Each row has a hidden score. How much does it go up from the first row of each pair to the second? 15 means little or no change, 30 a big rise and 0 a big fall. The score is a weighted sum of the row's numbers plus the product of two more (or one squared), each taken from its middle value.
tensor([ 0.00,  0.50, -0.07,  0.22,  0.09, -0.18, -0.88, -0.55,  0.85,
         0.45])
tensor([-0.54,  0.61, -0.71,  0.71,  0.22, -0.23, -0.86, -0.89,  0.63,
         0.35]) ~ 16
tensor([-0.69,  0.77, -1.04,  0.74,  0.25, -0.20, -1.01, -0.89,  0.48,
         0.47])
tensor([-0.45,  0.21, -0.13,  0.75, -0.20, -0.39, -0.74, -0.77,  0.45,
         0.24]) ~ 13
tensor([-0.73,  0.69, -0.39,  0.56,  0.20,  0.11, -0.48, -0.56,  0.43,
         0.60])
tensor([-0.48,  0.36, -0.57, -1.24,  0.11,  0.40,  0.70,  0.67, -0.58,
         0.14]) ~ 15
tensor([ 1.05, -1.57,  0.82, -0.14, -0.94, -0.30,  0.16,  0.38,  0.16,
        -0.90])
tensor([-0.23,  0.35, -0.17, -0.12,  0.38,  0.28,  0.09, -0.19, -0.27,
        -0.05]) ~ 9
tensor([-0.67,  0.03, -0.16, -1.29,  0.04,  0.82,  1.36,  1.05, -1.19,
         0.05])
tensor([-0.31,  0.56, -0.22, -0.47,  0.13,  0.07,  0.22,  0.14, -0.09,
         0.15]) ~ 21
tensor([-0.61,  0.14, -0.17,  0.31,  0.28, -0.09, -0.01, -0.32,  0.06,
         0.31])
tensor([ 0.00, -0.19,  0.24,  0.86, -0.07, -0.47, -0.37, -0.49,  0.21,
        -0.15]) ~ 9
tensor([-0.69,  0.63, -0.40,  0.66,  0.51,  0.37, -0.45, -0.62,  0.10,
         0.19])
tensor([ 0.03,  0.16,  0.15,  0.77, -0.07, -0.23, -0.44, -0.61,  0.31,
         0.02]) ~ 18
tensor([-0.39,  0.26, -0.28,  0.92,  0.02,  0.03, -0.67, -0.75,  0.77,
         0.23])
tensor([ 3.53, -3.43,  1.89, -0.97, -1.75, -0.59,  1.07,  1.96, -0.69,
        -1.78]) ~ 8
tensor([-0.16,  0.06, -0.20,  0.51, -0.05, -0.06, -0.71, -0.70,  0.64,
         0.32])
tensor([ 2.33, -2.35,  1.49, -0.39, -0.95, -0.55,  0.27,  0.94, -0.26,
        -1.14]) ~ 12
tensor([-0.88,  0.51, -0.34,  0.33,  0.43,  0.50, -0.17, -0.46, -0.30,
         0.10])
tensor([-0.31,  0.19, -0.16,  0.85,  0.51, -0.05, -0.60, -0.76,  0.58,
         0.29]) ~ 25
tensor([-0.57,  0.52,  0.07,  0.84,  0.38, -0.24, -0.71, -0.81,  0.64,
         0.51])
tensor([-0.53,  0.60, -0.42,  0.91,  0.25, -0.36, -0.66, -0.88,  0.65,
         0.27]) ~ 17
tensor([-0.36, -0.76,  0.34, -2.83, -0.24,  1.28,  3.25,  2.63, -3.09,
        -0.03])
tensor([-0.21,  0.31, -0.23,  0.04,  0.27, -0.01, -0.45, -0.41,  0.42,
         0.18]) ~ 10
tensor([-0.76, -0.01, -0.05, -1.08,  0.02,  0.73,  1.41,  1.16, -1.69,
        -0.34])
tensor([ 2.06, -2.05,  1.48, -0.30, -1.31, -0.50,  0.33,  0.92, -0.01,
        -1.00]) ~ 19
tensor([-0.56,  0.48, -0.33, -0.37,  0.33,  0.31,  0.45,  0.27, -0.96,
         0.29])
tensor([ 1.62, -1.95,  1.24, -0.08, -0.87, -0.58,  0.07,  0.46,  0.08,
        -1.00]) ~ 18
tensor([-0.96,  0.63, -0.29,  0.51,  0.11,  0.05, -0.39, -0.46,  0.21,
         0.17])
tensor([-0.58,  0.59, -0.67,  0.34,  0.48,  0.15, -0.11, -0.31, -0.04,
         0.50]) ~ 16
tensor([-0.37,  0.50, -0.53,  0.43, -0.04, -0.37, -0.68, -0.61,  0.64,
         0.06])
tensor([-0.56,  0.79, -0.56,  0.93,  0.30, -0.10, -0.53, -0.57,  0.72,
         0.48]) ~ 21
tensor([-0.24,  0.92, -0.50,  0.43,  0.33, -0.30, -0.55, -0.56,  0.35,
         0.38])
tensor([-0.40,  0.57, -0.08, -0.31,  0.29,  0.34,  0.50,  0.16, -0.54,
         0.17]) ~ 16
tensor([ 1.30, -1.44,  1.15,  0.27, -0.61, -0.52,  0.02,  0.18,  0.55,
        -0.66])
tensor([ 1.36, -1.37,  0.78,  0.34, -0.45, -0.63,  0.05,  0.26,  0.18,
        -0.81]) ~ 14
tensor([-0.55, -1.00,  0.14, -3.53, -0.16,  1.54,  4.21,  3.71, -4.41,
        -0.68])
tensor([ 0.05,  0.19, -0.17,  0.28,  0.16, -0.22, -0.53, -0.56,  0.40,
         0.12]) ~ 14
tensor([-0.05,  0.27,  0.10,  0.57, -0.27, -0.04, -0.42, -0.45,  0.20,
        -0.07])
tensor([ 0.12, -0.20,  0.24,  0.55,  0.11, -0.47, -0.30, -0.27,  0.49,
        -0.29]) ~ 15
tensor([ 0.84, -0.77,  0.61,  0.27, -0.20, -0.35, -0.06, -0.03,  0.30,
        -0.35])
tensor([ 2.90, -2.69,  1.75, -1.32, -0.98, -0.59,  1.01,  1.90, -0.79,
        -1.60]) ~ 19
tensor([ 4.01, -3.65,  2.16, -1.45, -1.39, -0.86,  0.87,  1.94, -0.34,
        -1.85])
tensor([ 4.46, -4.24,  2.09, -1.73, -2.08, -0.55,  1.17,  2.59, -0.68,
        -2.07]) ~ 14
tensor([ 2.61, -2.45,  1.95, -0.85, -1.16, -0.48,  0.70,  1.28, -0.13,
        -1.24])
tensor([-0.66,  0.62, -0.28,  0.80,  0.24, -0.01, -0.81, -0.87,  0.54,
        -0.03]) ~ 5
tensor([-0.59, -0.17, -0.04, -1.52,  0.05,  0.80,  1.87,  1.48, -2.02,
        -0.04])
tensor([-0.09, -0.33,  0.12,  0.63, -0.60, -0.42, -0.63, -0.57,  0.53,
        -0.14]) ~ 20
tensor([ 0.70, -0.22,  0.11,  0.28, -0.39, -0.23, -0.32, -0.11,  0.71,
         0.20])
tensor([-0.46,  0.70, -0.49,  0.97,  0.32, -0.01, -0.75, -0.77,  0.89,
         0.41]) ~ 18
tensor([-0.45,  0.91, -0.53,  0.22,  0.11, -0.27, -0.53, -0.56,  0.37,
         0.56])
tensor([ 3.14, -2.94,  1.84, -1.33, -1.31, -0.49,  1.01,  1.80, -0.36,
        -1.36]) ~ 13
tensor([-0.32,  0.99, -0.19,  0.71,  0.73, -0.22, -0.52, -0.83,  0.41,
         0.32])
tensor([-0.75,  0.84, -0.48,  0.70,  0.10,  0.26, -0.60, -0.59,  0.41,
         0.62]) ~ 10
tensor([ 1.69, -1.56,  0.99, -0.40, -0.93, -0.54,  0.09,  0.81, -0.13,
        -0.92])
tensor([ 0.05,  0.27, -0.17,  0.36,  0.08, -0.09, -0.52, -0.44,  0.48,
         0.01]) ~ 12
tensor([-0.47,  0.71, -0.34,  0.57,  0.22, -0.25, -0.65, -0.81,  0.67,
         0.17])
tensor([-0.44,  0.92, -0.58,  0.86,  0.52, -0.09, -0.56, -0.78,  0.65,
         0.42]) ~ 13
tensor([-0.49,  0.64, -0.03,  0.99,  0.09, -0.31, -0.72, -0.86,  0.66,
         0.41])
tensor([-0.98,  0.26, -0.09, -0.37,  0.08,  0.50,  0.73,  0.34, -1.02,
         0.20]) ~ 14
tensor([-0.04,  0.51, -0.27,  0.21,  0.31, -0.36, -0.67, -0.45,  0.75,
         0.10])
tensor([-0.80,  0.77, -0.36,  0.59,  0.33,  0.00, -0.54, -0.66,  0.32,
         0.37]) ~ 13
tensor([-0.65,  0.96, -0.56,  0.57,  0.32, -0.27, -0.99, -0.66,  0.52,
         0.55])
tensor([-0.41,  0.70, -0.19,  0.79,  0.49, -0.16, -0.71, -0.86,  0.61,
         0.56]) ~ 14
tensor([-0.33,  0.43, -0.25, -0.14,  0.10,  0.22,  0.01,  0.03,  0.07,
         0.49])
tensor([ 0.35,  0.21, -0.03,  0.03,  0.27, -0.12, -0.44, -0.13,  0.97,
         0.01]) ~ 15
tensor([ 2.21, -2.37,  1.47, -0.52, -1.16, -0.48,  0.32,  0.98,  0.01,
        -1.19])
tensor([-0.78,  0.61, -0.21,  0.98,  0.33, -0.04, -0.79, -0.80,  0.45,
         0.49]) ~ 15
tensor([ 0.10, -0.20, -0.07,  0.02,  0.09, -0.26, -0.39, -0.13,  0.59,
         0.22])
tensor([ 0.13,  0.43, -0.05,  0.57,  0.25, -0.33, -0.55, -0.48,  0.73,
        -0.08]) ~ 6
tensor([-0.57, -1.00, -0.13, -3.30, -0.07,  1.55,  3.76,  3.23, -3.88,
         0.01])
tensor([-0.17,  0.16, -0.17,  0.55,  0.29,  0.14, -0.35, -0.64,  0.50,
         0.42]) ~ 11
tensor([-0.23,  0.48, -0.35, -0.01,  0.34, -0.02, -0.24, -0.26,  0.13,
         0.32])
tensor([ 1.97, -1.57,  1.06, -0.38, -0.48, -0.61,  0.56,  0.74,  0.05,
        -0.79]) ~ 19
tensor([-0.83,  0.29, -0.20,  0.04,  0.29,  0.33,  0.07, -0.20, -0.31,
         0.27])
tensor([-0.16,  0.31, -0.23, -0.55,  0.03,  0.02,  0.39,  0.55, -0.26,
         0.35]) ~ 16
tensor([ 0.81, -1.19,  0.50,  0.15, -0.31, -0.77,  0.02, -0.05,  0.48,
        -0.68])
tensor([-0.39,  0.33, -0.36,  0.91,  0.31, -0.14, -0.74, -0.68,  0.49,
         0.31]) ~ 14
tensor([-0.55,  0.72, -0.35,  0.53,  0.37, -0.08, -0.67, -0.89,  0.70,
         0.28])
tensor([-0.60,  0.44, -0.22, -0.44, -0.01,  0.26,  0.74,  0.43, -0.91,
         0.16]) ~ 19
tensor([-0.81, -0.05, -0.20,  0.22,  0.19,  0.42,  0.46,  0.16, -0.64,
         0.08])
tensor([ 4.06, -3.79,  2.16, -1.99, -1.92, -0.16,  1.49,  2.65, -0.77,
        -1.90]) ~ 1
tensor([-0.56,  0.89, -0.36,  0.87,  0.34, -0.25, -0.74, -0.78,  0.73,
         0.58])
tensor([ 4.55, -4.28,  2.25, -2.08, -1.86, -0.54,  1.37,  2.69, -0.70,
        -2.03]) ~ 19
tensor([-0.29,  0.51, -0.20,  0.73,  0.21,  0.25, -0.71, -0.89,  0.58,
         0.03])
tensor([-0.75,  0.53, -0.32,  0.99,  0.40,  0.19, -0.68, -0.68,  0.09,
         0.32]) ~ 21
tensor([ 0.57, -0.42,  0.10,  0.64, -0.10, -0.15, -0.48, -0.25,  0.65,
        -0.07])
tensor([-0.60,  0.27, -0.40,  0.45,  0.01,  0.23, -0.32, -0.47, -0.13,
         0.32]) ~ 8
tensor([-0.65,  0.49, -0.40,  0.60,  0.18,  0.22, -0.58, -0.80,  0.70,
         0.50])
tensor([-0.54,  0.60, -0.21,  0.58,  0.28,  0.11, -0.36, -0.52,  0.24,
         0.30]) ~ 8
tensor([-0.38,  0.62, -0.44,  0.50,  0.58, -0.13, -0.74, -0.71,  0.60,
         0.20])
tensor([ 0.57, -0.10, -0.21,  0.56, -0.39, -0.18, -0.51, -0.13,  0.60,
        -0.15]) ~ 19
tensor([-0.34,  0.79, -0.05,  0.03,  0.32, -0.07, -0.32, -0.40,  0.51,
        -0.02])
tensor([-0.42,  0.94, -0.45,  0.65,  0.33,  0.10, -0.78, -0.78,  0.54,
         0.13]) ~ 4
tensor([-0.60,  0.65, -0.39,  0.64,  0.39,  0.28, -0.73, -0.61,  0.55,
         0.39])
tensor([ 0.97, -1.09,  0.85,  0.31, -0.55, -0.60, -0.18, -0.01,  0.40,
        -0.43]) ~ 16
tensor([-0.31,  0.19, -0.25, -0.39,  0.35,  0.45,  0.34,  0.31, -0.44,
         0.05])
tensor([-0.05,  0.39,  0.11,  0.57,  0.11, -0.04, -0.47, -0.47,  0.68,
         0.27]) ~ 16
tensor([-0.72,  0.78, -0.32,  0.82, -0.09,  0.09, -0.59, -0.70,  0.22,
         0.33])
tensor([-0.47,  0.85, -0.38,  0.73,  0.10, -0.11, -0.65, -0.79,  0.55,
         0.56]) ~ 17
tensor([-0.12,  0.60, -0.31, -0.52,  0.42,  0.15,  0.07, -0.04,  0.16,
         0.10])
tensor([-0.51,  0.85, -0.65,  0.70,  0.23, -0.17, -0.80, -0.87,  0.79,
         0.41]) ~ 8
tensor([-0.79,  0.55,  0.11,  0.54,  0.09, -0.17, -0.33, -0.55,  0.03,
        -0.06])
tensor([ 0.43,  0.48, -0.49,  0.29,  0.24, -0.36, -0.37, -0.40,  0.75,
         0.06]) ~ 16
tensor([-0.60,  1.03, -0.19,  0.57,  0.37,  0.12, -0.78, -0.70,  0.37,
         0.51])
tensor([-0.29, -0.08, -0.04, -1.30,  0.17,  0.42,  1.24,  1.14, -1.22,
        -0.06]) ~ 15
tensor([ 2.21, -2.15,  1.16, -0.65, -1.02, -0.21,  0.74,  1.35, -0.58,
        -1.16])
tensor([-0.49,  0.62, -0.34,  0.54,  0.32,  0.03, -0.54, -0.82,  0.32,
         0.41]) ~ 13
tensor([-0.05,  0.11, -0.01,  0.61,  0.04, -0.09, -0.50, -0.43,  0.37,
         0.00])
tensor([ 0.05,  0.31,  0.05,  0.66,  0.06, -0.08, -0.58, -0.62,  0.63,
         0.11]) ~ 15
tensor([-0.87,  0.64, -0.16,  0.43,  0.20,  0.11, -0.12, -0.28, -0.21,
         0.53])
tensor([-0.21,  0.49, -0.17,  0.22,  0.27, -0.06, -0.71, -0.52,  0.32,
         0.19]) ~ 15
tensor([-0.49,  0.72, -0.21,  0.92,  0.17, -0.04, -0.79, -0.91,  0.76,
         0.22])
tensor([-0.11,  0.32, -0.31,  0.33,  0.42, -0.08, -0.59, -0.48,  0.74,
         0.35]) ~ 19
tensor([-0.59,  0.36, -0.32, -0.51, -0.20,  0.27,  0.73,  0.45, -0.87,
         0.25])
tensor([-0.20,  0.53, -0.13,  0.63, -0.08,  0.23, -0.59, -0.69,  0.67,
         0.21]) ~ 11
tensor([-0.07, -0.07,  0.12,  0.32, -0.19,  0.10, -0.37, -0.26,  0.27,
         0.12])
tensor([-0.08, -0.08, -0.11, -0.04, -0.10, -0.24, -0.09, -0.07,  0.44,
        -0.14]) ~ 19
tensor([ 0.24,  0.32,  0.03,  0.12,  0.01, -0.24, -0.44, -0.27,  0.79,
        -0.18])
tensor([ 0.13,  0.17, -0.17,  0.53, -0.13,  0.05, -0.61, -0.53,  0.52,
         0.20]) ~ 9
tensor([-0.38,  0.11, -0.39, -0.81,  0.20,  0.28,  0.57,  0.48, -0.60,
         0.31])
tensor([ 0.06, -0.22,  0.27,  0.58, -0.21, -0.01, -0.45, -0.62,  0.42,
        -0.08]) ~ 13
tensor([ 0.52, -0.39,  0.32, -0.05, -0.02, -0.33, -0.18,  0.03,  0.28,
        -0.19])
tensor([ 1.25, -1.64,  1.33, -0.22, -0.88, -0.25,  0.21,  0.46, -0.19,
        -1.05]) ~ 16
tensor([-0.47,  0.99, -0.34,  0.74,  0.59, -0.04, -0.67, -0.72,  0.75,
         0.09])
tensor([-0.04,  0.38, -0.22,  0.59,  0.51, -0.23, -0.65, -0.66,  0.81,
         0.33]) ~ 17
tensor([ 0.72, -0.70,  0.59,  0.39, -0.30, -0.26, -0.30, -0.17,  0.20,
        -0.43])
tensor([ 4.09, -3.89,  2.19, -1.76, -1.71, -0.58,  1.11,  2.48, -0.65,
        -1.95]) ~ 19
tensor([-0.04,  0.16,  0.02,  0.53,  0.05, -0.16, -0.58, -0.46,  0.51,
        -0.11])
tensor([-0.26,  0.46, -0.15, -0.15,  0.07, -0.05,  0.11,  0.06,  0.10,
         0.23]) ~ 19
tensor([-0.13,  0.81, -0.24,  0.53,  0.28, -0.08, -0.60, -0.83,  0.59,
         0.29])
tensor([-0.27, -0.03, -0.41, -1.98,  0.27,  0.92,  1.73,  1.58, -1.88,
         0.14]) ~ 6
tensor([ 2.53, -2.59,  1.59, -0.82, -1.34, -0.40,  0.89,  1.30, -0.25,
        -1.19])
tensor([ 0.26,  0.42, -0.27,  0.40,  0.33,  0.09, -0.58, -0.37,  0.79,
        -0.02]) ~ 9
tensor([-0.83, -0.18, -0.05, -1.46,  0.07,  1.10,  1.67,  1.39, -2.01,
        -0.31])
tensor([-0.57,  0.54, -0.43,  0.64,  0.20, -0.05, -0.56, -0.83,  0.44,
         0.12]) ~ 16
tensor([-0.61,  0.76, -0.14,  0.87,  0.14, -0.15, -0.81, -0.88,  0.80,
         0.44])
tensor([-0.42,  0.50, -0.51, -0.20,  0.19, -0.12,  0.18,  0.08,  0.01,
         0.21]) ~ 17
tensor([-0.49,  0.53, -0.29,  0.39,  0.13,  0.09, -0.04, -0.20, -0.20,
         0.20])
tensor([-0.49, -0.62, -0.06, -1.74, -0.42,  1.04,  2.21,  1.64, -2.19,
        -0.43]) ~ 18
tensor([ 3.53, -3.38,  2.22, -1.63, -1.49, -0.54,  1.36,  2.28, -0.79,
        -1.66])
tensor([ 0.26, -0.07, -0.09, -0.15, -0.01, -0.11, -0.21,  0.14,  0.28,
        -0.13]) ~ 9
tensor([-0.40,  0.24, -0.48, -1.01,  0.19,  0.47,  1.01,  0.80, -1.19,
         0.03])
tensor([-0.77,  0.80, -0.35,  0.90,  0.37, -0.01, -0.61, -0.82,  0.22,
         0.25]) ~ 12
tensor([-0.87,  0.28, -0.18, -0.63,  0.12,  0.70,  0.68,  0.40, -0.82,
         0.55])
tensor([-0.65,  0.67, -0.16,  0.45,  0.37,  0.12, -0.40, -0.99,  0.28,
         0.42]) ~ 18
tensor([-0.67,  0.58, -0.11, -0.48,  0.28,  0.33,  0.54,  0.31, -0.71,
         0.21])
tensor([-0.13,  0.63, -0.02,  0.33,  0.31, -0.28, -0.55, -0.54,  0.67,
         0.01]) ~ 17
tensor([ 0.30, -0.05, -0.04,  0.55,  0.10, -0.49, -0.52, -0.34,  0.70,
        -0.13])
tensor([-0.46,  0.84, -0.44,  1.05,  0.49,  0.11, -0.65, -0.91,  0.48,
         0.55]) ~ 9
tensor([-0.08,  0.11, -0.01,  0.61,  0.40,  0.00, -0.52, -0.60,  0.47,
         0.00])
tensor([-0.37,  0.42, -0.51,  0.83,  0.24, -0.37, -0.75, -0.65,  0.63,
         0.56]) ~ 27
tensor([-0.59,  0.60, -0.54,  0.50,  0.41,  0.08, -0.56, -0.82,  0.35,
         0.37])
tensor([-0.38,  0.50, -0.12,  0.48,  0.38, -0.18, -0.64, -0.64,  0.74,
         0.17]) ~ 16
tensor([-0.25,  0.59, -0.25,  0.75,  0.45, -0.18, -0.63, -0.68,  0.42,
         0.38])
tensor([-0.03, -0.17,  0.41,  0.83,  0.03, -0.07, -0.82, -0.62,  0.67,
        -0.22]) ~ 18
tensor([-0.50,  0.35, -0.28, -0.48,  0.30,  0.48,  0.45,  0.24, -0.51,
         0.22])
tensor([ 0.25,  0.24,  0.08,  0.53,  0.14, -0.45, -0.46, -0.42,  0.41,
        -0.12]) ~ 19
